0: tensor([131, 153, 105, 119, 110, 107, 111, 103, 126, 136, 131, 148, 181])
1: tensor([103, 122, 110, 118, 103, 107, 116, 125, 108, 133, 136, 131, 115])
2: tensor([200, 178, 129, 118, 103, 103, 104, 103, 102, 102, 138, 167, 195])
3: tensor([112, 124, 129, 169, 103, 131, 108, 120, 102, 104, 133, 139, 111])
4: tensor([129, 131, 104, 103, 103, 103, 113, 120, 146, 157, 175, 194, 127])
5: tensor([143, 139, 122, 124, 105, 119, 104, 103, 132, 124, 141, 162, 160])
6: tensor([103, 110, 149, 128, 142, 166, 151, 152, 141, 116, 103, 103, 106])
7: tensor([142, 149, 121, 115, 126, 114, 118, 103, 107, 124, 159, 125, 144])
8: tensor([103, 104, 142, 150, 158, 179, 171, 144, 153, 136, 110, 103, 103])
9: tensor([103, 121, 107, 103, 105, 104, 112, 140, 131, 110, 163, 128, 130])
10: tensor([103, 104, 104, 139, 143, 177, 177, 184, 153, 160, 106, 103, 103])
11: tensor([103, 104, 104, 126, 163, 181, 198, 173, 156, 174, 111, 103, 103])
12: tensor([174, 191, 156, 103, 103, 103, 104, 103, 102, 131, 143, 136, 175])
13: tensor([124, 159, 124, 111, 103, 109, 112, 103, 102, 129, 131, 144, 154])
14: tensor([113, 139, 139, 123, 118, 125, 119, 111, 115, 147, 139, 103, 132])
15: tensor([107, 112, 117, 152, 167, 141, 152, 123, 126, 129, 115, 103, 126])
16: tensor([109, 104, 118, 110, 116, 103, 111, 123, 126, 175, 148, 125, 142])
17: tensor([103, 119, 104, 106, 138, 113, 141, 103, 131, 140, 159, 125, 137])
18: tensor([152, 113, 104, 103, 103, 112, 127, 140, 139, 128, 168, 158, 124])
19: tensor([148, 152, 181, 158, 128, 143, 124, 103, 102, 102, 103, 115, 115])
20: tensor([138, 110, 104, 103, 103, 114, 117, 154, 119, 151, 132, 146, 127])
21: tensor([150, 138, 104, 105, 103, 103, 127, 114, 127, 174, 173, 166, 138])
22: tensor([143, 130, 165, 165, 151, 155, 116, 103, 109, 102, 103, 112, 121])
23: tensor([127, 104, 104, 103, 103, 103, 104, 137, 121, 177, 184, 145, 156])
24: tensor([125, 125, 117, 111, 115, 103, 131, 108, 135, 153, 127, 151, 127])
25: tensor([158, 159, 153, 128, 133, 114, 104, 103, 115, 116, 144, 136, 149])
26: tensor([111, 104, 153, 103, 114, 123, 160, 131, 159, 137, 136, 150, 107])
27: tensor([103, 104, 109, 122, 182, 153, 163, 144, 119, 131, 103, 103, 103])
28: tensor([110, 108, 146, 103, 120, 146, 124, 148, 136, 115, 136, 133, 103])
29: tensor([103, 127, 150, 169, 160, 157, 129, 130, 151, 102, 103, 103, 103])
30: tensor([112, 131, 104, 112, 104, 134, 126, 126, 131, 131, 142, 126, 122])
31: tensor([103, 117, 104, 172, 170, 169, 168, 150, 140, 126, 103, 103, 103])
32: tensor([126, 118, 104, 149, 127, 122, 121, 134, 102, 119, 103, 109, 103])
33: tensor([103, 104, 111, 136, 130, 138, 143, 131, 126, 128, 103, 103, 106])
34: tensor([109, 106, 130, 112, 151, 146, 124, 105, 113, 119, 108, 133, 115])
35: tensor([153, 131, 129, 139, 133, 156, 109, 135, 117, 102, 117, 120, 120])
36: tensor([103, 105, 136, 145, 172, 155, 142, 154, 114, 123, 103, 107, 103])
37: tensor([126, 138, 115, 116, 103, 103, 113, 153, 166, 167, 161, 146, 120])
38: tensor([135, 152, 215, 178, 143, 135, 125, 103, 109, 102, 103, 103, 131])
39: tensor([144, 133, 121, 103, 103, 103, 104, 105, 102, 125, 152, 172, 172])
40: tensor([187, 184, 145, 127, 103, 103, 104, 103, 102, 102, 132, 159, 161])
41: tensor([116, 104, 135, 103, 152, 124, 150, 125, 157, 122, 129, 109, 113])
42: tensor([210, 216, 155, 107, 103, 103, 104, 103, 102, 115, 163, 194, 185])
43: tensor([105, 110, 114, 172, 158, 161, 148, 138, 125, 102, 103, 103, 103])
44: tensor([166, 205, 227, 189, 142, 103, 104, 103, 102, 102, 103, 120, 156])
45: tensor([144, 179, 171, 153, 151, 125, 104, 103, 102, 102, 106, 146, 113])
46: tensor([119, 127, 104, 119, 131, 123, 123, 160, 154, 102, 103, 121, 103])

tensor([149, 121, 110, 145, 103, 103, 104, 103, 132, 129, 135, 139, 149]) : 5 0 24 7 13
tensor([128, 146, 119, 103, 103, 103, 118, 126, 132, 149, 140, 113, 184]) : 0 13 7 16 14
tensor([200, 202, 198, 185, 127, 109, 104, 103, 102, 102, 103, 130, 169]) : 44 40 45 38 19
tensor([150, 146, 162, 157, 165, 139, 104, 103, 102, 102, 103, 103, 134]) : 22 19 45 38 35
tensor([149, 122, 128, 103, 117, 103, 111, 149, 116, 158, 145, 134, 146]) : 20 16 23 24 18
tensor([121, 155, 104, 138, 156, 118, 119, 108, 104, 102, 103, 117, 115]) : 32 34 35 15 33
tensor([131, 116, 121, 117, 103, 103, 114, 127, 154, 140, 128, 121, 146]) : 24 16 30 20 1
tensor([118, 136, 122, 103, 103, 109, 114, 103, 129, 144, 142, 150, 113]) : 24 1 30 13 5
tensor([141, 157, 148, 133, 143, 109, 125, 112, 102, 127, 103, 129, 151]) : 25 13 45 7 14
tensor([103, 104, 106, 174, 149, 173, 191, 163, 141, 126, 103, 103, 103]) : 31 8 10 43 11
tensor([127, 116, 118, 103, 103, 118, 124, 147, 131, 152, 143, 140, 138]) : 20 30 16 24 18
tensor([197, 184, 193, 167, 156, 111, 104, 103, 102, 102, 103, 134, 155]) : 44 45 19 25 38
tensor([103, 104, 104, 103, 119, 154, 168, 162, 130, 133, 109, 103, 103]) : 33 6 10 27 28
tensor([144, 118, 179, 166, 170, 142, 123, 103, 105, 102, 103, 103, 126]) : 22 19 38 29 35
tensor([171, 164, 151, 139, 127, 106, 104, 113, 102, 102, 103, 121, 145]) : 25 40 45 19 35
tensor([146, 127, 108, 116, 103, 103, 114, 132, 137, 129, 153, 155, 121]) : 18 20 24 30 5
tensor([125, 129, 162, 143, 158, 119, 153, 148, 119, 133, 107, 105, 105]) : 36 15 6 33 29
tensor([115, 131, 156, 145, 154, 139, 125, 110, 102, 102, 103, 113, 107]) : 22 19 34 29 35
tensor([127, 131, 189, 103, 122, 129, 104, 113, 114, 131, 112, 114, 126]) : 14 19 25 34 28
tensor([124, 118, 147, 130, 128, 140, 125, 121, 148, 121, 134, 141, 114]) : 28 26 41 34 30
tensor([115, 106, 104, 103, 103, 103, 108, 128, 132, 142, 169, 154, 154]) : 23 9 16 18 4
